500 stands for zero in the data rows.
Some points, each followed by its number:
[423,600,581,572,432,430,449,568,588,393,556,474,413,549,555,623,574,415,436,519,550,511,443,426,542,640,623,639,602,560,653,527,608,629,573,500,411,589,330,421,518,583,632,596,542,421,397,571,403,504,437,472,470,608,413,608,589,679,503,408,469,536,435,464] 0
[407,678,343,469,502,650,465,478,521,409,539,409,255,616,472,593,430,391,507,493,635,569,475,425,625,523,558,561,390,527,462,503,522,523,520,507,329,509,500,410,517,504,461,541,534,555,374,524,563,408,444,611,300,483,497,486,458,647,685,516,455,440,576,546] 1
[66,561,408,290,451,607,399,285,135,496,515,424,177,675,473,422,275,296,528,424,628,714,385,313,688,277,538,512,336,602,464,402,310,474,480,370,463,425,245,525,722,825,576,378,606,610,294,402,259,530,365,510,208,603,750,425,239,254,799,556,605,497,551,508] 2
[466,593,428,405,569,611,380,438,633,597,407,695,383,305,467,626,328,633,631,687,353,177,441,476,540,586,642,498,408,382,584,422,547,461,591,513,560,623,707,368,453,393,598,444,426,510,277,353,361,562,460,496,686,542,458,698,410,550,502,510,296,602,470,393] 3
[472,457,438,462,515,506,458,648,612,537,455,517,589,498,558,559,461,495,572,408,594,531,487,475,461,546,430,441,516,563,472,412,611,453,498,491,505,453,504,545,372,435,510,475,458,484,548,522,623,439,524,456,521,402,536,623,500,489,465,544,431,516,514,454] 4
[608,433,581,469,594,559,577,661,475,541,572,379,612,538,580,422,668,519,524,254,628,594,566,540,398,481,433,390,589,549,285,427,609,379,540,422,549,424,564,526,464,452,392,492,505,465,691,552,671,382,607,540,517,346,568,415,555,429,467,486,561,478,709,517] 5
[563,358,431,469,501,537,630,321,343,568,521,331,523,495,469,430,553,619,450,513,543,353,510,658,629,534,350,574,623,475,463,536,544,507,442,497,522,532,514,524,498,619,431,525,537,493,668,524,434,477,611,518,458,483,646,383,563,309,415,521,660,392,537,528] 6
[479,297,466,421,569,582,464,433,313,547,513,392,503,339,293,417,649,520,538,527,325,555,459,442,597,429,589,342,517,382,282,490,348,535,421,418,624,561,631,443,742,569,616,374,576,440,468,395,387,525,537,448,634,614,578,386,262,187,528,592,515,573,469,697] 7
Which five points above are nearest to each new point by angle? Their numbers follow each, nearest first.
[587,664,405,579,404,414,544,484,645,380,552,511,394,691,584,455,390,405,446,490,676,508,493,488,541,642,490,530,502,546,455,464,578,535,649,526,288,399,457,452,440,558,534,539,478,558,479,621,505,509,510,519,306,552,548,525,543,604,599,524,476,452,523,540] 1 0 2 4 5
[592,573,610,522,540,440,495,417,558,544,510,542,473,438,468,529,446,481,347,478,515,422,612,464,345,418,392,521,516,479,447,473,581,567,530,350,471,451,593,364,448,424,501,492,389,557,592,439,462,394,428,553,469,362,427,436,541,659,472,462,495,672,498,537] 5 3 4 1 0
[534,592,496,548,450,589,566,574,524,503,551,486,533,565,574,459,485,536,515,464,622,504,562,543,490,461,468,527,515,531,534,545,516,399,474,517,472,433,493,644,476,481,369,576,485,531,569,560,575,409,574,533,432,439,543,507,642,530,466,535,530,463,555,443] 5 4 6 1 0
[583,576,557,545,500,473,493,498,546,556,497,620,500,415,477,550,461,528,492,592,439,397,518,466,434,467,542,497,452,458,557,459,498,521,506,485,534,554,571,444,452,445,516,471,449,528,471,512,446,509,479,480,585,544,421,520,512,572,477,482,445,590,442,470] 3 0 4 7 1
[545,581,533,499,510,471,507,493,563,520,498,577,544,464,478,579,444,537,461,605,444,428,553,511,424,443,501,493,462,433,629,535,489,543,538,514,472,532,524,473,428,441,492,520,436,493,504,494,566,513,493,512,537,451,399,530,526,644,502,458,462,512,456,489] 3 0 4 1 5
[306,276,617,516,486,324,446,577,519,518,488,418,707,403,541,467,552,428,436,399,408,545,412,494,358,598,610,426,570,523,593,515,435,591,462,520,656,548,265,563,489,574,638,459,637,354,575,492,466,635,499,340,618,553,491,561,466,420,487,487,603,498,450,613] 7 0 4 2 6
[543,589,558,491,479,559,527,494,486,562,537,546,450,530,495,529,553,502,513,465,503,577,503,498,473,420,541,495,450,482,498,529,485,460,503,477,454,494,585,476,583,485,421,488,505,526,485,549,496,469,441,512,481,519,499,387,528,556,566,472,486,532,557,482] 1 5 2 7 0
[434,404,429,395,463,524,546,549,298,641,505,430,491,475,424,455,413,520,515,426,622,457,560,494,503,247,296,539,431,484,507,465,413,437,355,486,743,379,577,677,428,511,327,389,656,457,569,412,489,496,640,430,472,396,685,428,474,316,549,565,623,547,525,569] 6 2 5 7 4
[520,442,466,422,569,635,496,498,500,588,466,490,529,345,554,532,592,560,667,567,428,391,562,584,580,493,505,450,491,452,419,504,499,368,495,483,600,600,665,466,595,390,479,531,481,470,478,468,529,506,588,517,664,464,455,535,483,438,395,520,356,521,567,361] 3 7 5 4 6
[685,591,611,520,529,365,529,500,641,554,473,640,660,344,408,661,381,583,385,695,362,361,636,526,364,351,511,644,455,369,791,532,519,604,499,556,514,571,633,425,333,326,394,576,338,509,547,454,600,515,496,476,633,384,275,547,616,764,516,426,479,588,423,454] 3 0 4 1 5
[512,327,424,473,445,547,603,377,379,496,431,302,497,433,464,450,557,553,451,482,573,376,535,656,659,507,324,613,631,521,417,519,535,538,426,469,542,545,515,535,404,536,364,459,554,453,607,502,446,426,614,545,402,459,695,399,549,280,403,604,675,417,546,574] 6 5 7 2 4
[441,395,321,449,514,646,507,371,407,491,493,495,405,471,622,350,498,584,735,485,554,538,566,503,657,491,428,526,466,559,359,488,409,281,426,483,532,415,446,684,687,579,429,505,534,661,488,400,377,550,538,486,460,573,657,544,444,143,393,623,446,465,505,395] 2 6 7 5 4
[432,436,827,406,496,539,469,539,527,610,521,561,679,345,431,502,594,489,504,351,312,594,470,471,396,460,595,442,450,512,718,543,494,546,386,450,834,490,390,680,425,491,557,448,674,412,645,433,468,549,435,429,787,388,398,533,483,411,477,425,654,637,426,477] 7 5 4 3 0
[448,382,564,524,489,407,473,573,484,475,468,474,622,478,515,468,539,469,449,445,472,546,424,485,442,563,495,457,532,502,536,530,484,578,472,516,555,515,411,530,483,512,558,502,574,457,570,526,465,566,502,424,572,501,480,541,442,446,474,481,528,450,462,580] 7 0 4 5 6
[562,568,567,540,506,468,509,501,602,514,477,593,581,433,470,550,447,523,435,627,420,438,570,499,432,447,484,510,473,416,658,534,484,580,533,531,512,488,560,470,424,410,473,522,405,491,520,478,554,488,495,497,526,433,382,517,558,656,492,441,470,540,446,494] 3 0 4 1 5
[502,533,464,523,479,481,501,509,530,445,498,474,466,559,517,494,479,479,485,475,575,497,490,481,489,550,527,502,502,541,476,489,543,508,546,506,423,489,480,492,483,499,515,506,487,504,501,515,515,495,483,499,424,522,513,496,500,542,518,496,486,480,504,517] 1 0 4 2 5
